The rows of A fall into several groups, and each row is roughly a mix of its group's hidden directions; some rows fit no group.
A:
[[-15  25  -1  13  -7  20  -9  -6   1   5]
 [ 13 -14  25   0  -5 -15  -5  10 -14   9]
 [-20   5 -11  -3   3 -16   8  -3  16  22]
 [ -6  14  13   3 -10  16  -5 -29   0   0]
 [-13   2  15   0 -19   9  22  -8   8 -15]
 [  2  12  -4  17   2   5 -26  11 -16   9]
 [ 20 -18   1  -2  15   1 -14  22   4  -1]
 [  1   1  30  -8 -16  14  -4 -11   4   8]
 [-22  -2  -7 -11  -2   4  24  -8  18  -3]
 [ 16 -21   7   7  -3 -12  13  17  -3 -14]
 [ -6  18 -10  11  -9   8 -13   3   2  26]
 [ 17 -16  11  -9   2 -11  -3  27  -7   1]
 [  6   2  16   8 -13  25 -16 -10  -8  -9]
 [  7  19  -5  18  -8   9 -17  -3 -14  16]
 [-11  25 -10   1  -2   2 -16 -17   9  12]
 [ 14  12  13   0  -8  19 -22  -8  -9  -8]
 [ 16  -1 -18  15  21  12  -2  -5 -11  -9]
 [  3  -1  26   0 -27  -9  12  -2  -1   5]
 [  2  18  19   1 -24   4  -8 -16  -2   3]
 [ 19  -7  -6   2  15  14 -19  10  -6 -16]
 [-10   2  25 -15 -18   7   9 -15   6  -3]
 [-22   5 -19  -2   2   4  21 -12  12  -4]
 [-23   8   2 -17   5  18   3 -11  -5  16]
 [ 25 -12   9   3   3   9 -11  13  -9 -17]
 [ 17 -17  14   0   5 -19  -6   9 -19   0]
 [-22  18  13  -3 -10  -4   6   4  -9 -20]
 [-19  30 -15   8   4   1  -3   4  -1   8]
 [-11  18 -25  -2  14 -15   2  10  -5   0]
 [  9  14   0   4   0  20 -20 -11 -12 -16]
 [-12   5   1  -5   7 -17  18   8  -4 -26]
 [  4  21   1  14 -11  12 -15 -12 -14  14]
 [ -5  21  -8  15 -11  17  -1 -16  -9  11]
 [ 16 -12   7  -1   7 -14 -20  23  -1   5]
 [-24  10 -20 -12   1  -4  16  -6  10   5]
 [-11   7 -27  -1   9  11   7 -12  15 -10]
 [  0  15 -20   4  12 -18 -20   3 -11   5]
 [-12  18 -26   6  10  13  -3  -9   2 -10]
 [ 15  -8  -8   4  26 -20  -4  13  -5  -3]
 [ 12   2 -19  19  17  -1 -11  13 -13  -2]
 [  2  -7  24 -11 -16 -10  20   2   7 -11]
 [-24   8  -7  -1  -6 -14  18 -11   8  15]
 [ -3  17  -1  12   7   8 -27   3 -17   5]
 [  0  10   3   6  -5  26 -20 -15  -7  11]
 [-16  17 -14   9   0  21   0 -14  13   0]
 [ -7  -4   3   6  -3  16  20 -22   7 -18]
 [ 24  -3   9  10   0  -2 -18  14 -19   3]
 [ 15 -22  22  -4  -3 -15   1   7  -8   6]
 [ 16 -20   2  -8   7 -17  19   4  11  -5]
 [ 26  -8  21   8  -3  -6 -13  11  -7   8]
 [  5 -26   7  -2   2 -12  20  19   1  -1]
 [ 15 -26  23  -8 -10  -2   6  -1   6   2]
 [  0   6   3 -16  -6 -25   8  23  -4   8]
 [ -3  12 -12  10   6  21 -22  -9  -9  12]
 [ 20  -3  -6   1  15  11 -27  10   1  -8]
 [  4   7 -16  17   5   6 -24   9 -10  15]
 [-19   6 -25   6   0   7  20  -3   9   3]
 [ 15 -10 -10 -14   7 -13  -3   8 -14 -23]
 [  4  -1  15   9 -13  27 -12 -14  -2  -7]
 [ -9   7 -30   8  10  18  -3 -10  -2   2]
 [ -6  24 -11  12  -9  14  -1 -16 -12  10]
 [  7  11   5   8   7  -8 -34  -9  -2   4]
 [ 16 -12  17  -9  -1  -9 -11  24  -3   8]
 [  4   9 -16  21  -1  24 -11  -3 -12   1]
 [  7  -6  31 -10 -15  -2  12  -5   3  -8]
 [ 13 -13  16  -1   2 -23  -3  14 -16   7]
 [ 21 -10   8  18  -6   9  -8  21  -8   8]
 [ 13 -24  21  -7   2  -1   8   8   1 -17]
 [ -9  22 -23  13  -4   9   4 -12 -10   7]
 [ 12 -15  22  -9  -7 -19   4  14  -6   9]
 [ -2  -7  19 -15 -17   5  17 -15  12  -2]
 [  2 -19  21 -12  -6   7  20   0   6 -13]
 [-19   1   1  -3  -9  15  19 -15  19   1]
 [  6   2 -24   4  23   1 -19   7   8  -3]
 [-16  -8 -10   0   3 -21  22   4  11  12]
 [  0  -3 -26   0  18  13 -15  -9 -14  -1]
 [ 19  -8  -3  10  15 -20  -3  20  -7  -5]
 [ 14  -8 -21  14  13  -9  11  15  -4 -12]
 [-19  24 -13  11   1  16  -2  -8   7   4]
 [ -7   8  -8  10  -1  -3  19  10  -9 -28]
 [ -8  16 -22   0  17  13 -17 -10   0  -2]
 [ -3  18   5   0  -9  20  -8 -19 -15 -11]
 [  6   1 -22  11  18  -1 -20   7  -6  13]
 [ 19   2  23  -2 -13  14 -18   0  -8  -5]
 [ -5  10  25  -7 -22   9   1 -13  -6   9]
 [-13   2  12  12  -4   7   8  -8  18  26]
 [  0   1 -14  -5  22  23 -15   1 -10 -10]
 [  3  -6   9   1 -29   1  -2  10  11  21]
 [  4  15   8  12 -16  21  -3 -15 -14   8]
 [-15   3 -16  -1   2   6  26 -15   1 -14]
 [ -3  17   4  17   0  12 -21  -3 -21  -2]
 [-12   3   4  -5 -22  19  17 -15   8  -5]
 [ -1   4  22   7  -4 -15  -5  14 -12  22]
 [ -2 -12 -10 -13   9 -11  26  -4  14 -12]
 [-19  16 -17   7  11  -7   9   1  12  17]]

Which two rows in each list fit none of the groups? Every other row fits one group, some only roughly. Give them in the order they come.
    Q_681: [ -5  13  -8  17   7  19 -17 -11 -12 -10]
    Q_848: [ 15 -15  26  -9 -18   4  -3   1  -4  -5]
    Q_41: [  5   4  29  -5 -24  -1  -2  -4   1  13]
    Q_585: [-17  23 -20   3   5   4  -6 -18   3   1]
    Q_394: [ -1   0  20  -3 -17 -18  17   9   3  16]
    Q_902: [ -7   0 -21   4   8  19   6 -17  19  -7]
    Q_593: [ 19  -3  -4  14  10  12 -23  13  -8  -6]
    Q_810: [-14   3 -23  -6  15  -3 -16  -3   5  18]
    Q_17: [ -7   5  14  25   6   1 -11  -3  -9  23]
    Q_693: [ 16 -24   7   6   4   1  12  17  -3 -15]
    Q_711: [-19  17 -18  10  -4  10   5 -17   7   8]
    Q_943: [ 23  -6   3   7   9 -11 -15  11 -20  -9]
    Q_832: [ -8  12   1  21  -1  24 -10 -16   0   5]
    Q_245: [ 12   0  26   2 -18  16  -7 -12  -3   5]
    Q_816: [ 10 -10  26  -7 -21   4  13  -5   9  -1]
	Q_394 Q_593
    Q_888: [ -8   2 -26   4  12  18   3  -6   5 -18]
    Q_339: [-22  20 -19  -2   8   6  -3 -16  -1   6]
    Q_820: [  2   1  15  -1 -21  28  -5 -11   6  -7]
    Q_566: [ 18 -28  -2 -10   9  -9   5  -3  -1 -14]
    Q_35: [  0   4 -25   6  14  11  -8 -10  -5 -20]
    Q_918: [ 23   3  17  14   6  10 -12  -2 -18  -6]
    Q_556: [ 12  -4  21  16 -10   2 -14   8 -17  12]
    Q_144: [ 11   7 -10  16  18   4 -23   5 -16   4]
    Q_63: [  9 -12  27 -14 -15  -5   9  -4  11   3]
    Q_55: [ 17 -18  -3  19   7  -4  -7  23   1  -2]
	Q_888 Q_556
    Q_686: [ 14 -26  12 -16  -7  -6  11   1  10  -5]
    Q_615: [-23 -10   4  -9  -1  -2  28  -2  -5   9]
    Q_628: [  0   1  13   8 -15 -12  20   1 -24  -7]
    Q_691: [ -5  13 -23   5   1  14 -16 -14  -6  14]
    Q_290: [ -2  -8  -2  -5 -12  -2  32  -2  10 -16]
    Q_343: [  3   4 -28  16  22   4  -1   2  -8  -6]
    Q_272: [ -5   7 -24   8  12  17  -5 -14   1 -16]
    Q_654: [ -5  -7  15 -14  -6 -26  13  12  11  -4]
    Q_682: [ 11  -7   4   3 -14  28   7 -21   2   1]
    Q_793: [ 11  -9  25  -3 -10 -19  -3  16   2   8]
    Q_457: [-23  10 -24  -1  15   8   5 -10  -3   1]
	Q_628 Q_691
    Q_629: [-13  11  -4   4  -2  27   9 -20  -9  -4]
    Q_291: [-10   1 -30   0  13   3 -13  -1   7  16]
    Q_634: [ 12 -30   3   5  17  -7   6 -12   2  -1]
    Q_310: [-27   9 -18  -8   5  -9  13   7   5 -12]
    Q_604: [ 12  -9  22  10  -9 -13  -3  13 -18   9]
    Q_992: [ 16 -10   2  -3  12  20 -12   9 -13 -17]
    Q_696: [  9  -8  28  -6 -19 -11   0   9   6   7]
    Q_304: [ -7   2  30 -15 -15 -10  -8   0   4   9]
    Q_544: [-18  15 -22  -3  15  11  -4 -14  -1   0]
    Q_103: [ 11   5 -13  16  20  -3 -18  12 -15   0]
    Q_547: [-20   4 -23 -11  11 -13  13  -3   8  -5]
	Q_629 Q_604
    Q_728: [  5  20   5  12  -8  12 -13 -18 -18   5]
    Q_16: [-12  26 -12   7  -6  -3  -8 -20   7   6]
    Q_389: [ -1  -6 -25   3  17  11   1 -16   7 -15]
    Q_251: [ 18 -19  22 -10 -11  -8   0   8  -9  -7]
    Q_154: [ 14 -24   8   8   7  12 -11  19   0   7]
    Q_93: [ -3   9  23  -2 -24   7   7 -13 -11  -3]
    Q_279: [  4  12  -4   8   7  -8 -17   9 -29  -9]
    Q_493: [-11   1 -21  -1  -2  19  18 -17   7  -7]
    Q_30: [-11  11 -25  -1  20   5 -15  -5   8   8]
    Q_858: [ 20  -7  13   8  -1  17 -11   3 -15 -17]
    Q_432: [ 17  -7  -1  16  11  -9 -25  15   0   2]
    Q_704: [ 11 -17  18 -17 -14  -9  12   8   9   4]
	Q_154 Q_858
    Q_257: [-16  11 -25   1  21   8  -6 -10  -3  -1]
    Q_388: [ -6  13 -19  16  13  14 -12 -10 -10 -11]
    Q_428: [-15  14 -22   8   9  15  -9 -14  10   0]
    Q_198: [-18   8   2   4 -17 -12  25 -13   0   2]
    Q_119: [  6 -19   9 -13   0 -21  15   9  10  13]
    Q_779: [ -8  21  -9  11  -1  14 -22  -9 -12   2]
    Q_632: [ 15   7  15  14   0  11 -22   1 -17   4]
    Q_169: [-10  20 -24  -5   0  13  -1  -3   3 -19]
    Q_587: [ -9  24 -17   6   2  15 -13  -3  -9 -13]
    Q_883: [-15 -15  -8  -2   6 -12  30   6   0   0]
    Q_289: [ 26 -14  10   6  -1   1  -7  15  -8 -17]
	Q_428 Q_779
    Q_797: [ -1   6 -11   7   2  25 -11 -16  -3 -20]
    Q_421: [-21   2 -23  -4   5  -2  14   2  19   6]
    Q_499: [-18   2 -20  -5   2  -8  23   4   7 -15]
    Q_754: [ -6  -5   0 -13  12 -30  10  12   4  -9]
    Q_444: [ -3 -14   9   3  10 -23   4  16  -7  21]
    Q_829: [  6   7  30   9 -23   3  -1  -4  -2   4]
    Q_36: [ 12 -19  17 -15  -9 -17  10  10   2   7]
    Q_703: [  5   9  12  16 -18  23 -10  -1 -12  -1]
    Q_573: [ 26 -14  16   1  -3  -3 -13  18   3  -2]
    Q_675: [ 10 -20  25 -15  -2  -2   8   5   4 -11]
	Q_444 Q_829
    Q_912: [-17   9 -25  -1  19  11  -1  -9  -6  -5]
    Q_606: [ -2   1  18  -1 -22 -17   8  -1  11  18]
    Q_471: [  1   3 -24   2  25   6 -18   4   4  -2]
    Q_172: [ 22 -20  16   2  -4 -10  -1  19   3  -1]
    Q_450: [ -6   3  30  -8 -24   3   2  -5   1   1]
    Q_79: [  1  -9  22  -9 -20  10   9  -4  18   9]
    Q_657: [ -9   4 -24   2  10  15   6 -16  15 -10]
    Q_57: [ -6 -11   2 -18  -7 -21  18   3  17   4]
    Q_876: [-12  -7   0 -13  -6 -11  28   0  13 -14]
    Q_742: [ -2   2 -15  -4   6  27 -14 -14   1 -15]
    Q_936: [-11   0 -27 -11   7   8   8  -2  22   2]
    Q_402: [ -8  -8   7 -18  -3 -17  24  -1  13 -11]
    Q_874: [ 15 -21  10 -21  -9 -13  11   7   1  -6]
    Q_744: [-16   4 -17  -2   6   4  18  -7  25   5]
	Q_742 Q_936
    Q_756: [ -9  -4   1 -16  13 -22  16   3   7 -18]
    Q_718: [ -8  -8  18 -25  -3 -10   3 -11  14  10]
    Q_104: [ 15 -12  25 -12 -17  -5  -2  10  -8  -2]
    Q_570: [ -2  -2 -28   8  10 -14  20   1   8  -6]
    Q_430: [-13  13 -26   7  15 -11  -8 -11   3   0]
    Q_330: [ 16 -15  14  -3  12 -16 -19   9   0 -11]
    Q_335: [-17   5 -16  -7   1  15  15 -21   8  -4]
    Q_758: [-13  12 -25  11  21  -6   4  -2   2   6]
    Q_798: [ 20   0  -4  17   8  11 -22   6 -10  11]
    Q_306: [-12 -14 -15  -9  10 -10  20  10  16  -8]
    Q_463: [-14  -2  -3   0   1  -3  19  -5  26  20]
    Q_906: [ -8  -3  22 -21 -15  -5   7 -10  11 -11]
	Q_570 Q_906
    Q_445: [-13  24 -13   2   3  13 -10 -20  -6  -3]
    Q_972: [ -1  15  14   8 -13  13 -17 -16   2  17]
    Q_705: [ -1  11   1  17 -15  27   4 -15  -2   5]
    Q_200: [ -7 -11   6 -25  -2  -3  26   4   1 -10]
    Q_87: [ 13  -6 -11   8  19 -18 -11  20  -6   3]
    Q_480: [ 22  -3  17   6   1  -3 -24   6 -13   0]
    Q_37: [ 20 -17  10  -4  11  -7 -11  22  -6   1]
    Q_136: [  6 -17  14 -20  11 -18   0   8   2 -14]
    Q_831: [  3 -21  -5  -7  17  -9   2  21  13  10]
    Q_560: [  0   3 -19   6  23   7 -20   9   4  11]
    Q_165: [ 21 -16  23   0 -12  -1   4  12  -5 -12]
    Q_441: [-24   2  -8 -18  -1   4  14 -17  12  -3]
    Q_578: [-19  24 -19  12  11   1  -2  -1   1   8]
    Q_235: [ 20 -12  24  -4  -9  11  -8   9  -9  -7]
    Q_12: [ 17  -4  -3  13   8  -6 -23  15  -8  16]
	Q_37 Q_560
    Q_677: [ -3   4 -30   9  23  -3  -3   5  -6  -5]
    Q_460: [  3   9   4  12 -12  20 -23  -2  -9  16]
    Q_933: [  5 -11 -21   2  22 -13  -6  17   3  -3]
    Q_707: [ 10   4 -14   8   5  -8 -17  22 -11  16]
    Q_720: [-17  22  10  -8 -20   5  -3 -15  -1   8]
    Q_225: [ 17 -11  30  -7 -11  -9  -1   4   2   4]
    Q_963: [  5  -3 -22   8  25 -13   0  13  -3  -9]
    Q_599: [ 14  -5  13 -14   5 -18 -19  16  -7   3]
    Q_984: [ 19 -12  15   3 -10 -13  -9  16   2  17]
    Q_807: [-21   2 -14 -13   5  -4  19 -14  11 -10]
	Q_933 Q_720
